In the data rows, 128 means zero.
Here are some points, each followed by its number:
tensor([120, 124,  62,   8,  67, 171, 120,  82, 136, 119,  54, 104, 133, 103,
        144,  91, 140, 165,  82, 103,  95, 154, 167, 230]) 0
tensor([124, 135, 113, 114, 114, 135, 145, 128, 136, 137, 103, 131, 136, 107,
        150, 119, 139, 143, 120, 125, 125, 127, 139, 162]) 1
tensor([ 72,  49,  70,   0,  85, 129, 145,  65, 184, 128, 108,  89, 189, 157,
        190, 142, 146,  95,  75,  87, 109,  79, 102, 255]) 2
tensor([120, 112, 166, 186, 171, 119, 143, 147, 130, 128, 149, 146, 135, 146,
        134, 145, 141, 136, 117, 110, 150, 102, 114, 101]) 3
tensor([103,  64, 195, 236, 202,  95, 154, 123, 123, 112, 191, 133, 136, 192,
         91, 160, 123,  94,  96,  96, 148,  65,  79,  78]) 4
tensor([100,  65, 112,  24,  98, 126, 149, 104, 182, 124, 183,  96, 182, 190,
        186, 199, 145,  81, 114, 116, 135,  73, 102, 225]) 5
tensor([139, 134, 147, 206, 148, 122, 121, 147, 102, 114, 140, 131, 115, 145,
        108, 119, 113, 105, 172, 157, 139, 126, 114,  89]) 6
tensor([113, 113, 168, 235, 188, 127, 139, 133, 104,  88, 126, 156, 124, 143,
        121, 113, 147, 181, 110, 103, 130, 104, 114,  81]) 7
tensor([171, 255,  43,  33,  29, 156,  85,  94,  61,  86,   0, 103,  53,  46,
         65,  18,  72,  99, 110, 112,  56, 255, 196,  81]) 8
tensor([133, 148, 158, 184, 154, 130, 151, 150, 122, 132, 137, 149, 126, 123,
        125, 133, 131, 151, 140, 138, 136, 134, 136,  98]) 9
tensor([133, 148, 146, 165, 143, 137, 150, 139, 121, 123, 124, 147, 124, 141,
        131, 120, 141, 155, 135, 137, 149, 129, 139, 120]) 10
tensor([129, 110, 172, 205, 176, 116, 146, 146, 127, 127, 163, 142, 131, 146,
        123, 150, 130, 145, 132, 125, 151, 108, 112,  98]) 11
tensor([109, 106, 167, 236, 185, 121, 136, 133, 100, 120, 126, 156, 126, 152,
        116, 112, 140, 165, 105, 108, 117,  94, 115,  88]) 12
tensor([149, 156,  73,  31,  67, 170, 130, 102, 119, 120,  65,  98, 106,  86,
        127,  80, 130, 145, 108, 120,  92, 173, 179, 198]) 13
tensor([115, 109, 171, 236, 183, 121, 112, 131,  98, 118, 128, 155, 124, 150,
        116, 113, 141, 164, 110, 106, 151,  93, 111,  93]) 14
tensor([165, 135,  97,  64,  82, 122,  94, 131, 149, 155, 161,  92, 113, 110,
        130, 151,  94,  45, 187, 162, 103, 149, 124, 135]) 15
tensor([166, 255,  41,  32,  47, 151,  79,  82,  63,  61,   0, 102,  55,  44,
         53,  20,  71, 103, 101, 121,  71, 255, 194,  64]) 16
tensor([104, 109, 168, 235, 177, 125, 133, 129, 104, 116, 125, 153, 126, 147,
        114, 113, 145, 176, 106, 107, 147,  97, 111,  91]) 17
tensor([122, 123,  79,  16,  77, 163, 131,  89, 147, 134,  76, 105, 135, 107,
        144, 117, 139, 137,  82,  95, 102, 148, 163, 220]) 18
tensor([130, 110,  80,  33,  98, 142, 142,  88, 160, 128, 100, 113, 155, 115,
        168, 119, 140, 156, 128, 160, 128, 114, 140, 213]) 19
tensor([128, 172, 149, 181, 153, 137, 143, 156, 113, 118, 111, 152, 117, 113,
        127, 112, 137, 157, 136, 137, 147, 135, 149,  99]) 20
Which three points above are nearest to each new point? Their numbers follow each, nearest first.
tensor([118, 111,  82,  30, 100, 142, 105, 109, 156, 132, 101, 110, 154, 113,
        152, 119, 137, 125, 126, 166, 136, 132, 135, 217]) 19 18 1
tensor([134, 170, 145, 180, 152, 129, 130, 164, 114, 135, 114, 157, 120, 108,
        122, 112, 143, 161, 133, 136, 145, 139, 149, 100]) 20 9 10
tensor([178,  98, 105,  45,  63,  90,  64, 144, 144, 146, 230,  62,  92, 119,
        104, 171,  70,   0, 202, 176, 102, 121,  84,  89]) 15 6 5
tensor([ 90,  58, 122,  37, 122, 120, 149,  94, 195, 134, 180, 109, 199, 183,
        163, 209, 151,  92,  86, 101, 135,  71,  94, 199]) 5 2 19
tensor([136, 112,  81,  30,  88, 148, 123,  95, 158, 128,  98, 110, 152, 116,
        154, 120, 146, 174, 140, 162, 120, 123, 140, 215]) 19 18 0
tensor([138, 126, 143, 187, 143, 116, 113, 135, 102, 117, 132, 127, 109, 127,
        104, 107, 119, 127, 148, 146, 122, 120, 112,  81]) 6 9 10
tensor([167, 153, 133, 167, 121, 124, 113, 153, 102, 123, 150, 113, 104, 134,
        107, 115, 108,  94, 197, 185, 128, 142, 124,  94]) 6 9 10
tensor([158, 110,  80,  45,  72, 115, 105, 107, 112, 125, 116,  91,  96,  96,
         98, 104,  86,  93, 162, 167, 101, 152, 115, 113]) 15 1 13
tensor([151, 133, 147, 191, 142, 115, 129, 152, 118, 127, 160, 124, 119, 143,
        114, 140, 111,  90, 187, 168, 137, 134, 115,  90]) 6 9 11
tensor([163, 102, 125,  65,  91,  99,  84, 144, 155, 161, 219,  86, 112, 126,
        118, 184,  94,  36, 179, 156, 116, 115,  97, 106]) 15 6 1
tensor([158, 146, 134, 192, 129, 121, 121, 155, 102, 115, 148, 118, 110, 142,
        106, 123,  99,  75, 207, 186, 135, 140, 115,  87]) 6 9 10
tensor([122, 136, 115, 112, 117, 140, 137, 126, 136, 135, 104, 130, 137, 107,
        145, 119, 130, 132, 118, 127, 128, 126, 139, 168]) 1 10 19
tensor([139, 170, 145, 182, 156, 136, 125, 163, 111, 133, 113, 155, 121, 106,
        125, 112, 140, 152, 136, 138, 140, 135, 150, 101]) 20 9 10
tensor([135, 173, 147, 182, 154, 136, 144, 156, 113, 128, 111, 154, 120, 110,
        120, 113, 144, 158, 137, 137, 134, 142, 152, 109]) 20 9 10
tensor([167,  99,  79,  12,  53,  99,  75, 116, 159, 156, 194,  55, 104, 107,
        115, 164,  70,   5, 206, 204, 107, 149,  95, 133]) 15 19 5
tensor([135, 170, 145, 178, 154, 134, 127, 164, 112, 121, 114, 156, 118, 104,
        126, 114, 140, 169, 137, 137, 135, 142, 150, 101]) 20 9 10
tensor([140, 173, 146, 181, 149, 136, 127, 161, 116, 124, 112, 155, 122, 111,
        121, 114, 148, 173, 134, 139, 139, 133, 150, 101]) 20 9 10
tensor([135, 111,  83,  34,  90, 137, 116, 103, 154, 125,  98, 110, 152, 119,
        160, 117, 142, 154, 138, 164, 121, 130, 137, 207]) 19 18 1
tensor([173, 218,  87, 106,  82, 163,  99, 134,  93, 120,  62, 144, 106, 103,
        108,  74,  98, 145, 158, 172, 111, 233, 165, 109]) 13 20 1
tensor([133, 170, 146, 181, 152, 141, 125, 158, 111, 130, 113, 155, 121, 107,
        129, 115, 135, 177, 136, 134, 136, 138, 148,  92]) 20 9 10
tensor([ 89,  56, 154,  81, 152, 116, 140, 105, 178, 154, 216, 121, 185, 209,
        160, 220, 148,  58,  94,  84, 151,  62,  89, 150]) 5 3 4
tensor([160, 104, 129,  95,  95,  95,  89, 149, 143, 150, 213,  87, 105, 128,
        113, 170,  91,  41, 182, 162, 116, 122,  94,  94]) 15 6 9
tensor([ 79,  55, 157,  77, 152, 103, 148, 117, 174, 130, 218, 117, 181, 208,
        165, 220, 149,  77,  93,  83, 161,  78,  89, 166]) 5 3 4
tensor([181, 117,  70,   1,  44, 112,  67, 121, 169, 167, 186,  58, 110, 109,
        133, 171,  75,   0, 214, 175,  84, 151, 110, 155]) 15 19 5
tensor([125, 137, 114, 114, 112, 131, 117, 128, 136, 139, 102, 131, 138, 108,
        145, 119, 139, 142, 117, 125, 112, 126, 136, 175]) 1 10 19
tensor([114, 196, 101, 136, 107, 155, 130, 105,  82, 102,  45, 156, 102,  92,
         96,  64, 112, 170,  96,  95, 104, 199, 165,  81]) 20 1 10
tensor([129, 111,  80,  31,  85, 145, 129, 100, 155, 137,  97, 112, 150, 114,
        151, 119, 147, 145, 140, 165, 125, 135, 137, 213]) 19 18 1
tensor([208, 163,  97,  97,  75, 110,  80, 154,  99, 130, 143,  78,  77,  95,
         86,  97,  69,  38, 224, 214,  85, 169, 113,  70]) 15 6 9
tensor([187,  98,  86,  45,  66,  87,  81, 127, 123, 132, 175,  60,  90, 102,
         92, 133,  66,  13, 223, 222, 100, 148,  88,  97]) 15 6 1
tensor([111,  97, 124,  95, 125, 123, 137, 124, 169, 151, 147, 122, 161, 135,
        159, 171, 144, 111, 110, 115, 133,  97, 118, 173]) 1 5 19
tensor([112,  95, 111,  36, 103, 121, 133, 111, 185, 174, 163, 110, 168, 137,
        171, 189, 140,  85, 115, 116, 125, 112, 122, 204]) 5 19 2
tensor([173,  93,  63,   2,  48, 115,  75, 103, 141, 132, 146,  59, 111, 110,
        124, 124,  91,  20, 191, 212,  76, 133, 104, 178]) 15 19 13
tensor([ 89,  64, 195, 238, 196,  95, 159, 142, 125, 115, 189, 134, 134, 185,
        110, 161, 132, 104, 106,  93, 162,  65,  80,  80]) 4 11 3
tensor([ 77,  51,  66,   0,  69, 141, 130,  76, 180, 144, 110,  88, 192, 156,
        184, 143, 147, 103,  72,  91, 113,  67,  99, 255]) 2 5 19
tensor([107,  91, 134,  54, 118, 113, 140, 120, 189, 181, 198, 116, 172, 155,
        166, 219, 142,  68, 120, 110, 128, 105, 116, 176]) 5 15 1
